rotation steps, each row followed by its count of steps
The counts run from 0 to 152.
[  6  24   4  22 -10 -19  -6  -7   7 -13  11  -6  15   7   3  43   5  -6
  33   3 -21 -35   6 -23   4  15 -24   4 -32  -8 -22   4]
87
[ -4   2  -4 -14  22   6 -18 -20  12   5   7  -4  40   2   4  24   3  -4
  53 -12 -19  -8  11  11 -24  -2 -30  -2 -11 -15 -19  12]
137
[  4   6  -5  -5  18 -30 -13 -21  12  10  15   0  53  -3   2  11   2   5
  42  -3 -21 -20  10  -5   6  12 -14 -12 -21  -8   1  14]
134
[-10 -19 -20  17   9 -25   8   6   4  -7  12 -19  37  -9  -3  42  17  -6
   8  -3   3  11 -22 -33   0   7 -27   1 -13  -2 -31  19]
78
[  7   1   1  10  -1 -30  -4  -9   7  -1   5 -21  59  17 -12  21 -10  -3
  51   9   2  -6  -2 -21   5  17 -11 -13 -18  -7  -5   0]
15
[ -7  -8 -18  18  23 -10  18  10   2  -5   8 -11  23 -17  28  32   1 -21
  27 -30   0   2 -23 -26 -17  -2 -26  -9  -4   2 -29  10]
75
[ -7  -4  -5   9   7 -13   2  -8   9  -1  32  -9  31 -10   2  48  23  -1
  17 -11 -10  20  -5 -19 -11   0 -31  -6 -44  -5 -12  10]
152
[ -8  -6 -12  -3  -3 -17  -7 -11   5   8   1 -17  56  21 -13  28   2   0
  53   8  -1  -7  12   5   8  13 -14 -12   1 -11 -23 -15]
96
[-22   4 -14 -13   3  -2 -16 -10  14  12  18   1  47  15  -9  30  21  -6
  42  -6 -14  -6  10   3  12  -3  -8 -11  11 -15 -34  -4]
62
[ -4  -3  -9  15  26  -4   5  -8  12   6  19  -7  48 -16   7  36   2 -18
  22 -20   5  33 -14 -25  -4  -1 -18  -9 -27  -7  -7  10]
0
[  3  14  -3   9   6  -5  -2 -12   1  -9  -2   4  22   8  11  22  -1 -10
  58  -8 -22 -48   7  -6  -3   0 -24   2   1  -8 -29   8]
57
[ -8  -8 -25   2  30  -6   3   5   5  -9  12  -9  34 -16  15  38   8 -29
  26 -32  -2   9 -23 -15 -34  -7 -16   3  -8 -12 -20  24]
74
[  9  18  -9  23  -2 -30  -4  13   2 -15  20  -5  18  10   4  33   2 -16
  32 -12  -8 -39  -9 -32  -3  23  -5  -2 -16  -8 -21  10]
124
[  9  18  -9  19 -11   1   3   4  -7 -16  16  -3  36  19  -9  35  -3 -35
  40 -17  11 -12 -10 -25  -9   3  -1   4  -5 -20 -12   7]
10
[ 15  18   0  32  -5 -21   1 -12   8  -8   0  -4  39   2  -3  35  -7 -22
  31   3  -1 -26   4 -15  16  22  -9   2 -29  -3 -14 -11]
50
[  3   9  10   4  -6 -24  -7 -20  12  -4  15  -7  43  10 -10  30   6   4
  41  11 -10 -11  10 -12  -4   8 -28  -1 -39 -16  -1  11]
52
[-18 -22 -25 -18  14 -17  -7   3   7  10   6 -21  41   1  17  29   3   1
  44 -12 -15  -9  -2   1 -14   4 -27 -12   0   4 -29 -12]
141
[ -2  13 -21  -5  25  -8 -11  -6   5  -1   5   5  27 -16  19  25   0 -21
  45 -27 -25 -38   6  14  -6   9 -12  -6   2  -5 -35   4]
139
[ -3  10   9  30  17  -2  16 -14   7   1  17   3  26 -19  21  35   3 -20
  19 -21  -4  16  -4 -29   4  -6 -27 -13 -27  -6 -27   4]
1
[ -5  -4 -15 -14   7  -9 -15 -19   5  -1   0 -12  41  -5  -3  31   2  -5
  53   0 -19 -27   8  17 -21   8 -35   2 -12 -11 -21   2]
22
[ -1   3  -8 -10   9 -20 -15 -24  12   6  10 -10  51   6 -19  31  11   5
  36   9 -13 -17   9   9   5  15 -16   3 -21 -17 -15  12]
133
[ 10  22  -5  30   0 -19   4  12   6 -17  22   4  22  11   7  30   0 -22
  29 -25  -5 -26 -12 -40  -6   8   1  -9  -6 -13 -13  18]
9
[ -5  10 -11  27  15 -11  15  -1  -1  -7   7  -3  24 -27   2  49  20 -21
   6 -13  -4  -4 -14 -18  20   5 -13   0  -1   2 -48   3]
113
[ 10  10 -11  11   4  -7  -7 -12   1  -9  -1  -5  54  11 -25  19  -4 -25
  47  -6   4 -19  -1  -4   3   5  -9   0   6 -23 -19  18]
129
[-18 -11 -16  -9  33 -14  -5   4   9   6  31  -2  28 -11  22  30  23   0
  23 -27 -21   4 -19 -23 -17  -9 -22 -15  -2  -3 -28  22]
108
[  1   0  14  28   7 -10   4 -16  14  -8  13   2  38  -2  -5  31   6 -11
  25  -5   7  15 -10 -38  -3  -7 -33  -4 -22 -10  -8  21]
82
[-10  -8  -6 -11  23 -15 -11 -14  16   7  15  -1  63   5  -5  17  15   1
  43  -6 -12   5   0  -4   8  -4 -13 -14  10 -14 -23  22]
63
[  3  -3   0  19 -11  -7   5  -3  -1 -15   0 -18  39  17 -11  28  -5 -20
  48  -2  17   1  -8 -30 -16  -3 -28   2  -6 -15 -17  14]
11
[ 12  13 -15  10  -9 -24  -1  -7   2  -8   3 -18  52  11 -27  37   1 -17
  32  13   8 -12  -5  -8  10  17   1   6 -10 -13 -13   5]
14
[ 17  25  -3  35   5  -7   4 -10   1 -14   8  -1  35  -6 -11  39   0 -38
  19  -5   8 -11 -10 -12   2  13  -8  10 -25 -12 -11  18]
84
[-12 -15 -16   3  34 -10   9  -7   5  10  -8  -7  49 -18  16  19  -6 -16
  41 -15  -1  13  -7  -6   3   4 -21 -17   6   0 -35  -4]
30
